Each named turn below is shown by a few rows before and after it. Which turns, in which order, take the first row of each later pair to the second? The first pair is answered.
turn gilu:
[  3.5 -10.1   7.2  -1.6  18.6  -4.4   5.5 -17.6   2.5 -14.3  10.1   4.7
  13.9  -8.8   9.1   6.8   5.9  -6.0 -14.8  -7.4   5.1   1.7  -6.0   1.2
 -11.0  -1.2   8.8  -2.7   6.9   1.1  -8.1] -> [  3.6  10.5  15.7   3.3  15.6  -2.2   2.7 -22.6   5.1 -10.3  10.0   6.4
   4.4  -5.7  -3.0  -3.0   1.5   8.7 -13.9 -11.8   4.1   0.2 -10.2  -4.9
  -0.3  14.3  -2.8   7.3  -1.5   1.1  -2.3]
[-10.0  -1.4  15.5  -7.0  33.6  -6.0   6.2  -5.0   8.7 -14.3  -7.9  -4.8
  22.9 -15.6  14.4  -2.0  31.6   1.4 -13.9  -2.1   5.5 -10.0  -9.8 -18.3
  -4.7   9.9  -9.6  -7.2   5.5 -14.6  -4.6] -> [ -9.0  18.4  19.0  -3.6  26.8  -1.9   2.9  -1.1   5.0 -10.9  -6.9  -1.6
   6.6 -10.1  -0.5 -16.0  21.9  19.1 -11.2   1.4   7.7  -8.2  -7.2 -26.3
   6.0  19.0 -23.3   4.7 -10.2 -11.1   1.9]
[  3.6   3.5 -10.3   6.8 -19.5   4.9   2.4  10.3  -5.7  -4.9  12.1   7.7
 -10.9   7.4   2.0 -15.6 -15.0  -0.4   9.0   5.3  -7.1   5.7  11.1   0.0
  -8.0 -11.7   3.5  -6.0  -7.1  12.3  18.0] -> [  1.1 -13.2 -10.6   6.8 -10.8  -0.5   5.3   3.0  -0.9  -5.8  12.3   1.5
   4.4   1.2  11.2  -1.1  -5.6 -17.0   5.6   0.6 -10.6   3.8   7.3   6.3
 -15.8 -16.0  14.6 -14.3   9.1   9.7  11.2]
[ -1.6  -7.2  -7.7  -0.7  -5.3 -12.5 -12.2   5.0  11.3  13.9 -14.3  -0.7
 -16.7   3.1  -2.3  -8.6 -11.3   7.6  -6.6   0.7   3.5  -6.2  -2.8   0.9
   2.1  20.2 -14.4  -0.3 -23.6  -2.4   2.9] -> [ -2.0 -20.6 -16.0  -5.5  -8.5 -13.7  -9.4  14.4   5.7   9.9 -12.5   1.8
 -14.6   1.5   4.4  -5.2 -10.9  -2.0  -5.9   9.2   5.2  -3.3   1.7   6.7
  -4.8   7.6  -8.7  -9.0 -21.6   1.0   3.3]
turn zuzo:
[ -2.9 -16.9 -10.6  -8.9   8.0  -6.0   0.4  19.8  -3.7  -0.7  -4.1   8.8
  10.5   4.7   4.3   6.1   4.9 -10.8 -10.9   9.8   5.4   3.3  10.4   1.1
  -1.1 -20.1  -9.5 -17.6  -6.3  -9.4  -9.7] -> [  1.2   2.2 -10.0  -0.4  -6.6  -5.0 -11.0  15.4  -8.6  14.0  -7.0   6.4
  -5.2  18.4 -12.3   1.3  -8.8  -7.1   0.7  -1.1   3.9   5.5  11.9   5.7
  10.3 -10.1 -18.3 -10.0 -14.8 -10.7  -7.3]
[ 18.2   5.0 -20.4  -5.8 -28.9 -15.9  -6.1  -0.8   7.7  -1.7   5.2 -10.4
  -4.3  17.7 -15.3   0.2  -7.3  10.3  -3.5 -16.9   6.5   1.2  -3.6  11.8
   4.9 -21.5  19.3  16.2  -9.9  19.2  -1.0] -> [ 13.9   1.1  -9.3  -4.9 -11.4 -19.3  -7.8 -16.0  16.9  -1.1  -1.3 -19.2
  15.2  10.4 -10.2  11.9   6.9   2.3 -11.2 -29.5   3.6  -4.3 -11.8  11.9
   2.5 -11.3  23.9  16.1   3.7  10.0  -8.6]
[ -1.1 -21.5 -16.6   4.1  -3.0 -15.1  -6.3 -23.1  -3.0  -0.2 -10.2  -3.8
  14.6   0.7   9.0  17.5  15.1 -36.2   0.2  -6.6   2.6  19.8   5.2  18.5
   0.9 -15.1  12.7  -4.1  15.0  -3.0 -12.1] -> [  2.2 -20.3 -29.4   2.6 -18.6 -12.4  -3.0  -4.5 -12.8  -5.3  -1.5   4.9
  -5.1   4.8   7.1   5.9   2.1 -27.2   6.2  10.6   7.8  25.9  14.2  18.5
   1.9 -27.0  10.0  -3.2  -2.4   9.5  -1.4]
[  5.6  -7.8 -11.8 -18.8   7.9  10.0  11.2   2.9   2.6   0.1  -9.3 -14.1
   5.2  16.6  10.7  -3.0   1.1 -28.9   0.4  21.2   5.9   4.3  -7.1 -17.4
   2.8 -35.0  10.7  -4.1  -2.5  -7.4  22.3] -> [ 11.4  11.0  -9.8 -12.7  -5.5   9.8   0.2  -4.0  -0.9  14.0 -12.1 -15.4
  -8.2  28.9  -4.4  -7.2 -12.1 -26.6  10.8  10.3   5.7   5.4  -7.3 -13.4
  14.7 -25.1   3.0   4.4  -9.9 -10.5  23.6]
turn Gopir:
[ -8.0  20.3   6.5   5.1   8.5   5.0 -16.0  -0.1  10.2   7.9 -14.1  -0.5
  -8.3   7.5  -5.4   2.0  12.0   3.0 -10.1  11.3  13.9  -9.7 -12.5  10.8
   5.0  13.2  -8.4 -11.0 -10.3 -15.1  -0.9] -> [ -4.6  17.3  -0.2   4.9   0.3   6.4 -17.7   6.3   3.9  11.5 -11.8  -0.6
 -15.2  12.4  -6.9   3.2   4.0  -2.0  -5.6  13.2  12.7  -6.2  -8.8  15.9
   4.8   5.0  -5.8 -15.7 -11.6 -13.3  -0.1]
[ -2.1  24.4  13.5  20.9   1.8   9.8  30.2 -17.4  -5.4  -4.0  10.3   7.9
  -2.2 -16.6 -20.0  -3.9  14.0  -7.3  -4.8 -16.1  -9.1  23.4  -6.8 -23.7
  -0.3  21.8   5.6  15.3  -0.5  13.5   4.4] -> [ -1.5  14.6  10.9  15.4   1.2   7.1  16.8 -21.4 -10.2  15.1  -2.2  -4.0
   6.1  -5.5 -20.5   9.2  14.5 -38.3   2.7 -27.8  -9.5  20.7  -9.2 -12.6
   2.5  13.9   5.1   0.0   9.8  -7.1 -14.5]
[-10.2  30.8   5.4 -24.3  45.6  13.1  18.4  13.8  -7.1  23.8 -22.9  21.4
  17.4 -13.2  -7.1 -12.3  10.1  20.5 -10.2   7.4  -0.2 -11.8 -33.9 -40.2
  40.9  40.9 -37.8  -8.4  -2.9 -34.2  -2.0] -> [ -1.5  13.4 -15.7 -30.6  20.7  12.6   2.9  21.4 -25.8  53.3 -34.3   9.8
   8.8  10.6 -14.2   0.1  -6.3 -21.1  10.6   2.9   0.2  -7.6 -24.7 -13.5
  41.4  17.2 -36.8 -30.8  -0.4 -50.7 -18.3]
[ -5.8   9.6   7.8  -9.8  -3.4  -4.6  12.6 -24.2   5.7   0.3  12.4  -0.2
   5.2  -1.4 -18.0  -6.2   5.8   6.3  13.7   9.7  -6.1 -13.9   9.0 -31.1
  -9.0  20.3  -4.1   0.4  20.6  11.0  -0.8] -> [ -4.6   2.2   3.3 -13.6  -8.0  -4.3   3.3 -25.6   0.6  14.0   4.4  -5.2
   8.0   8.8 -18.8   2.9   2.7 -14.3  21.9   2.5  -6.0 -13.4   7.6 -20.8
  -8.4  13.0  -3.8  -9.7  27.1  -3.4 -11.4]
turn Zel:
[-13.8  22.5  10.4   4.7 -35.9   1.6 -12.4   1.5  -9.5 -22.5  16.6  -6.9
  -8.2  20.9 -19.0  -5.9  -5.7  26.1  -7.3  -8.2 -11.4   5.7   2.4   2.9
   6.2  15.7  -3.7  29.8  -5.9  18.0  14.2] -> [-13.3 -12.7 -11.1  -6.3 -43.1  -0.6  -7.9  23.3 -22.2 -23.6  18.8  -5.5
  -2.3  23.1  -3.5   5.2  -6.3  -2.5  -4.0  10.9  -6.7  10.6  15.0  19.0
  -9.1 -22.1   8.0   5.1   1.3  15.4   6.1]
[-10.9 -32.0  -7.2 -25.9  25.1  -0.3   2.4  18.1   2.1  -1.7 -11.2   3.6
  18.1  -5.9  15.9   7.2  22.2 -25.6  -8.8  19.9   8.0   0.3  -3.3  -0.7
 -15.1 -20.9 -10.6 -23.4   6.3 -19.3 -16.4] -> [ -9.8  20.0  22.6  -5.0  35.5   1.9  -3.0 -16.5  20.9   3.1 -10.3   0.9
  10.2  -5.2  -6.0  -8.6  22.6  16.0 -13.4  -7.5   1.9  -9.4 -20.1 -22.8
   6.0  34.8 -24.9  10.6  -1.4 -11.8  -6.2]
[  8.8  -6.8   6.0  10.9   6.5  -5.7  -9.2  -5.5  -2.6   1.5 -22.6   4.6
  21.3  13.1   9.6 -13.4  18.5  11.2  11.9   8.8  11.8  -4.6 -20.4 -35.3
   5.3  25.2  -0.7  -9.8 -13.4  14.7   5.7] -> [ 15.7 -12.0  -1.9  21.5  -9.4  -8.1  -3.8 -10.1  -4.8  -3.2 -10.0   6.5
  14.3  11.5   8.6  -9.5   7.1  14.1  20.3   3.1   6.3  -0.7 -14.8 -24.4
  -1.9  21.8  18.8  -6.8  -9.7  32.3  11.7]
[-13.3  14.0   8.2 -12.1  14.9   3.0  -8.3   2.4   5.2   1.1  -7.0   4.2
   3.5  -7.3   1.9 -10.9  12.2  -4.3  -9.6  11.3   8.0   0.8  -0.4 -13.2
   5.8   0.5 -25.6   9.1  -2.4 -23.6  -9.1] -> [ -5.5  26.5   8.6  13.7  -6.7   1.9  -3.6 -13.2   8.4  -3.0  12.7   7.3
  -9.0  -5.4  -8.6  -9.8  -6.8  16.4   1.0  -6.2  -1.6   3.9   0.3  -4.1
   4.3  16.6  -1.9  24.7  -0.9   5.3   7.6]
turn rep:
[-18.1  -7.8  11.0  34.5  12.5   4.0 -12.6  -8.5 -20.7  -4.1 -11.4 -10.6
 -23.3  21.7  -9.7   0.9 -11.1  -4.1  -9.1 -13.0  26.3   1.6   7.7  -3.0
  20.5  17.5 -15.2  -4.4  14.0  -6.9   0.0] -> [-16.6 -14.9   9.8  33.3  13.7   2.2 -12.6  -8.9 -20.5  -1.9 -12.2 -11.9
 -20.0  22.9  -6.8   5.3 -10.0 -10.8  -8.6 -14.2  24.1   2.4   8.5   0.0
  17.6  13.6 -13.0  -6.8  18.1  -8.9  -1.8]
[  7.2   2.2 -12.5  20.8  -3.6  -1.8  -6.4   2.8  -5.4   4.9   7.4   6.7
  -8.0  -4.4  -1.9  -2.0  -0.3  10.5  -4.6 -14.7  -9.9   3.6  -9.7  -4.2
  -2.4  -1.2  10.0  13.7  -2.7   9.2   1.6] -> [  5.9   0.0 -13.5  20.9  -2.6  -3.2  -6.8  -0.3  -3.6   5.8   7.3   4.3
  -3.7  -5.5   2.0   2.9   1.3   3.9  -2.7 -16.9 -12.1   3.8  -9.9  -2.0
  -4.3  -2.3  14.2  11.6   1.6   7.5  -2.2]
[-12.3  -7.9  12.5  -5.5  28.3 -10.6   9.6  -2.1  14.4 -20.5   5.4   5.5
  20.8 -17.2  16.7   3.9  28.6   9.2 -13.0  15.6  -2.7  -1.3  -8.2 -19.3
  -8.6   0.3   2.6   4.6  13.0   1.4   0.6] -> [-12.8  -9.8   8.7  -7.9  27.5  -9.7   9.9   2.7  10.6 -18.3   5.7   8.1
  19.1 -15.6  18.0   3.9  27.7   8.5 -13.5  19.8  -0.3  -1.8  -6.7 -18.8
 -10.2  -4.6   1.8   1.6  11.3   0.8   0.7]
[ 15.0 -16.3 -28.5  27.5  -0.2 -18.6   6.8 -20.0  -6.3 -13.6   4.3  -3.3
   5.4   7.0  15.9  32.6 -16.8  -1.4   0.3   4.3  -6.8   6.1  11.8  -4.6
 -17.5   8.4  17.7  -3.6  -5.2  24.9   5.1] -> [ 13.0 -20.6 -30.3  24.1  -3.0 -16.9   9.6 -11.7 -10.7 -15.7   2.7   1.1
   2.6   7.1  19.1  28.7 -18.2  -2.8   0.5  10.8  -2.7   8.5  16.2  -6.4
 -18.3  -1.5  13.8  -6.7 -10.2  24.3   3.9]
Now pairs of rows:
Each pair is two turns apart.
[-12.5  29.5   3.7  -2.0  10.6  22.5   5.4  14.8   2.7  -2.4  -2.4   2.9
 -11.9  10.6   6.7 -17.2   8.7  24.8 -17.1   9.4   2.1  -3.2  18.1 -12.0
  -5.2   6.0 -13.8  15.6  -5.9  10.8  -6.1] -> [-13.4  23.5   2.5  -5.5  12.4  22.9   7.5  18.6   1.8  -5.4  -0.6   4.8
  -8.1   8.1  11.9 -17.4  10.9  24.1 -19.3  14.7   3.7  -1.2  19.5 -11.9
  -8.2   1.2 -12.3  13.3  -5.6  10.9  -5.3]	gilu, Zel
[ 16.7 -12.5 -35.9  11.5 -44.7  -6.9   2.9  -2.4  12.1  12.1  16.9   0.3
 -17.0   8.7  -8.3   2.1 -22.0  -3.4  27.3  -1.7 -25.7  23.1  10.6  45.4
 -26.8 -28.2  15.5 -22.2  22.3  22.2  14.8] -> [  7.8  -0.8 -10.3  22.0 -12.0 -10.2  21.7 -23.9  40.0 -19.2  29.5   5.4
   4.2 -19.9   2.4  -4.5   0.2  35.2   2.8  -6.2 -28.7  13.8  -3.3  20.4
 -32.1   2.3  22.6   0.3  29.6  40.3  29.7]	Gopir, rep
[  4.2  -8.4  14.3 -27.3   3.9 -13.4 -13.8  51.5  -2.4  -7.3 -11.4  14.5
  -1.8 -16.8   4.9 -35.2  16.5  -5.8   8.0   7.4  13.9 -17.3   4.6 -14.9
  30.7  18.8 -30.7   3.0   6.7  -8.0 -14.4] -> [  8.1   1.4  26.9  -4.8   3.1 -19.5 -20.5  15.6  12.4   2.6  -9.6   2.1
   9.6 -14.9  -6.2 -21.2  15.3  -6.9  14.4 -31.8   1.2 -22.0  -6.9  -7.8
  32.5  48.6 -13.0  16.6  25.9  -4.6 -16.6]	Zel, Gopir
[ -2.7  -0.8   4.2 -10.5  22.4   1.3   5.1   3.8  -8.3  -3.3   4.6  11.4
 -14.2   5.6  -4.3 -14.9  -3.5   5.6  -2.5   6.5   6.4   8.4  -8.0  -5.0
   2.0  -6.6 -19.8 -19.8  -1.7   1.8  -1.0] -> [  3.9   7.0   3.7   5.8   7.3  -1.6   3.4 -10.0  -5.9   3.0  13.0  10.0
 -19.8  10.6 -15.0 -11.3 -15.8   9.6   6.7  -9.4  -0.3   8.3  -8.4   3.8
   3.3   5.2  -6.9 -10.5   4.2  14.3   4.1]	zuzo, Zel
[ -7.1   6.7   9.9   0.4  21.1  -0.2   4.3  -7.8  -0.3   2.6 -11.3  -3.7
  11.8  -1.5   5.9   8.7  14.5   3.1 -10.3  -1.9   3.8  -4.5  -7.9 -10.5
  -0.2  18.3  -6.1   5.4   3.8 -10.0  -4.3] -> [  1.8  13.7  -0.4  14.9  -8.0   2.4   6.4  -4.0  -6.4  -1.3   5.5   5.3
 -10.0   3.3  -5.3   2.3  -7.8  19.5   2.3  -0.2   0.3   1.8  -0.2  -2.6
   0.0  17.2   6.6  15.2  -3.5  15.7  12.9]	Zel, gilu
[ 13.1 -16.6  14.9 -13.2 -23.0  19.2   4.1  -6.9  34.0 -23.6   2.3   3.1
   9.4  -4.6  39.0  29.7  16.3 -26.4  -6.1  11.1  27.0 -15.0  28.8  -8.0
  11.6  13.5 -11.9 -15.6   7.2  14.4  -9.1] -> [ 12.0   8.2  24.0  -9.4 -24.4  25.3   1.6  -9.7  37.6 -21.6   0.8   5.6
  -2.4  -2.1  27.4  12.5  11.5  -4.1  -6.2  10.3  29.1 -15.5  25.6 -20.7
  27.2  32.4 -26.9  -0.6  -5.9  14.4  -2.2]	Zel, gilu
[-11.0 -26.4 -11.1   1.0   6.7   5.4  14.0  15.5   6.9  -2.0   5.3  -4.2
   9.1 -18.8  25.3   6.3   3.2 -13.8  -6.0  13.3 -16.6   7.3   6.7  17.7
 -19.4 -30.9  33.8  -8.8  -8.4  15.7  12.2] -> [-21.6   1.7   8.3 -15.6  36.7   9.4   3.9  16.5  12.0   4.6 -16.0  -6.4
  12.6 -20.1  21.1  -8.7  20.2  -4.8 -20.7  20.5  -7.5  -1.0  -4.8 -12.4
  -1.4 -11.3 -10.2  -1.6 -21.9 -13.9   5.1]	Zel, rep
[ -0.3  11.5  13.5   9.9  14.3  -6.4  -7.6  -8.9  16.9   3.5   0.2 -11.2
  25.9  -7.6   0.9  -4.9  18.4   2.1  -7.0 -15.1  -0.4  -7.4 -10.5 -18.8
   2.2  16.5  -9.2   6.4   8.0  -5.8  -1.0] -> [  4.8 -17.5  -9.5  -3.5  -2.8  -7.1  -9.6  12.7  -0.7   8.6  -0.5 -11.4
  22.9   1.9  10.2   5.2  11.3 -28.7   2.4  -0.6   1.6   1.3   4.1   0.6
  -8.0 -19.8  -0.7 -16.8   9.7  -9.9  -9.3]	Gopir, zuzo
